Where one turn sends some rows of the set: a few examples, then the rows asked
Dezuv: [ 20.8  12.9  28.9  22.3  30.5  51.7  31.7  25.6  -0.6 -33.5  -1.2   5.8
  -7.9]
zab: [-18.0   9.5 -17.0  12.5   3.1   1.3   0.5  30.3 -20.4  -9.3  41.3  -3.3
 -28.2]
kan: [ 12.0   3.8  16.4  17.2  19.6  36.4 -20.9  46.5 -16.3 -15.6  -1.6  12.5
 -19.8]
riv: [ 35.2  15.3   1.2   5.1  25.2  18.5  43.2   5.0   4.0   1.1  -4.0 -26.3
 -22.1]
koz: [  9.9  10.1  41.5  22.5  45.4  17.7 -15.6  17.7 -24.8 -13.9   4.5 -21.3
 -13.1]
zud: [ 38.5  10.3  23.2  14.3  41.4  14.9  11.8  14.6  -5.2  -8.7 -19.1 -18.4
  -7.8]
pegu: [ 18.0  10.9   1.2  -1.1  -0.1  17.0  53.7  11.9   8.2 -36.5 -17.0 -18.4
  -9.4]
guvef: [-13.6   0.1  56.1   5.4 -29.8  34.7  37.5   1.2 -10.0  -4.2   0.1  -4.4
 -16.1]
kur: [-14.3  -5.6  54.3   4.6 -37.1  25.1  26.3   7.9 -17.5  -3.9   2.7 -20.3
  -7.2]
rubo: [-13.5   2.0  28.2  40.8  18.6  27.3 -10.8  14.5 -29.5 -32.7  28.2   1.3
 -24.1]
zon: [-20.6   8.8  21.2 -10.9 -37.2  21.5  49.9  19.3   3.8 -16.5   4.6 -13.2
 -15.2]
Kosuz: [-23.2   7.1  22.5  -7.2 -39.0  18.4  47.8  24.4   2.2 -20.2   6.1   0.3
  -8.2]
Fisam: [ 15.6  18.7  48.0  11.3  17.0  35.4  38.0   9.9   0.2 -22.3  26.0   4.1
  23.0]
risuk: [  2.6 -11.1   5.3  34.7  23.2 -11.5  15.9   6.4 -13.0 -19.5  23.1 -42.8
 -28.6]
fidot: [ 16.6   7.6 -17.8   0.7  19.6  -8.3   1.7  48.6  -1.3  -9.2  17.8 -11.3
  -4.1]
vore: [ 11.6  29.5  13.1 -17.7  -9.8  38.7  24.7   0.5 -11.7  16.6   6.0   8.0
 -19.8]
Guvaz: [-13.2  -4.4  42.6   0.5 -32.0   0.8  40.3  15.6  -8.4  -9.4  17.2 -30.8
  10.2]
suzuk: [26.7 27.1 -8.9 -8.1 29.6  0.2 11.5 34.3 -1.2  3.5  5.9 -3.0  3.4]
Vuri: [ 32.0  -7.1  28.5  26.6  39.3   5.9  -1.5  20.8  -9.3  -4.8   4.6 -29.1
  -9.5]
Kapo: [  2.9  -5.7   8.7  36.8  22.7 -13.1  12.1   0.8 -15.9 -28.5  21.6 -37.6
 -25.3]
marus: [-10.6   2.3  47.9   3.6 -18.6  14.7  57.7   9.5   5.5 -17.5  18.8 -26.6
   3.8]
potu: [ 18.3  20.7  16.4   7.8  31.2  36.8  -1.9  41.7 -10.0 -21.2  -8.5  19.8
  -2.1]
giz: [-17.1  14.5 -20.3  10.2   3.1  -3.4  -1.6  21.8 -21.6 -15.3  37.1  -4.9
 -31.7]
mibi: [  8.2  15.8  -0.3   4.2  38.5 -17.8   4.8  31.8  -7.8 -25.1   8.9 -36.0
  -2.8]
Dekel: [14.2 33.9 -0.6 -8.4 16.3 34.4 25.9 33.1 -1.1  4.9 30.5 14.6 -2.2]
vire: [-32.3   6.9  56.1   3.8   8.9  11.4  -4.6  24.5 -27.3  -0.5  33.2  -5.9
 -13.4]
Zeve: [-14.1  -7.0  28.4  44.1  19.8  29.8  -6.2  20.2 -25.5 -28.5  26.5  -2.3
 -26.6]
Tema: [-16.4   8.0  54.2  -2.1 -28.2  39.5  37.2   5.3  -7.8  -1.1  13.5  -7.9
 -14.1]
Faf: [-30.5   0.1   7.3 -14.0  -9.1  -9.2   9.9  25.1 -20.0  -6.2  -1.1 -25.6
 -44.3]
fiti: [ -6.9   2.6  43.9   3.2 -21.4   3.1  56.4   3.7   4.4  -8.2  18.2 -22.2
   6.2]
Deno: [ -8.5  26.1  -3.5  -2.3  21.1  16.1 -21.4  43.4 -22.9 -18.6  -0.6  -0.1
 -25.3]
vebo: [-25.0 -12.2  42.6  17.1  15.3 -14.0  23.6  29.4  -9.6 -44.5   7.7 -34.2
 -10.1]
vis: [-23.9  -1.9  30.5  -5.2 -45.9  16.9  33.6  28.0 -10.1 -20.2   2.5 -12.0
  -3.9]

riv goes to Dezuv
zon goes to marus
Kapo goes to rubo
Now find these:
risuk goes to Zeve
vebo goes to vire
guvef goes to Kosuz
suzuk goes to zud
vis goes to Guvaz
Vuri goes to kan
Deno goes to mibi
pegu goes to Fisam

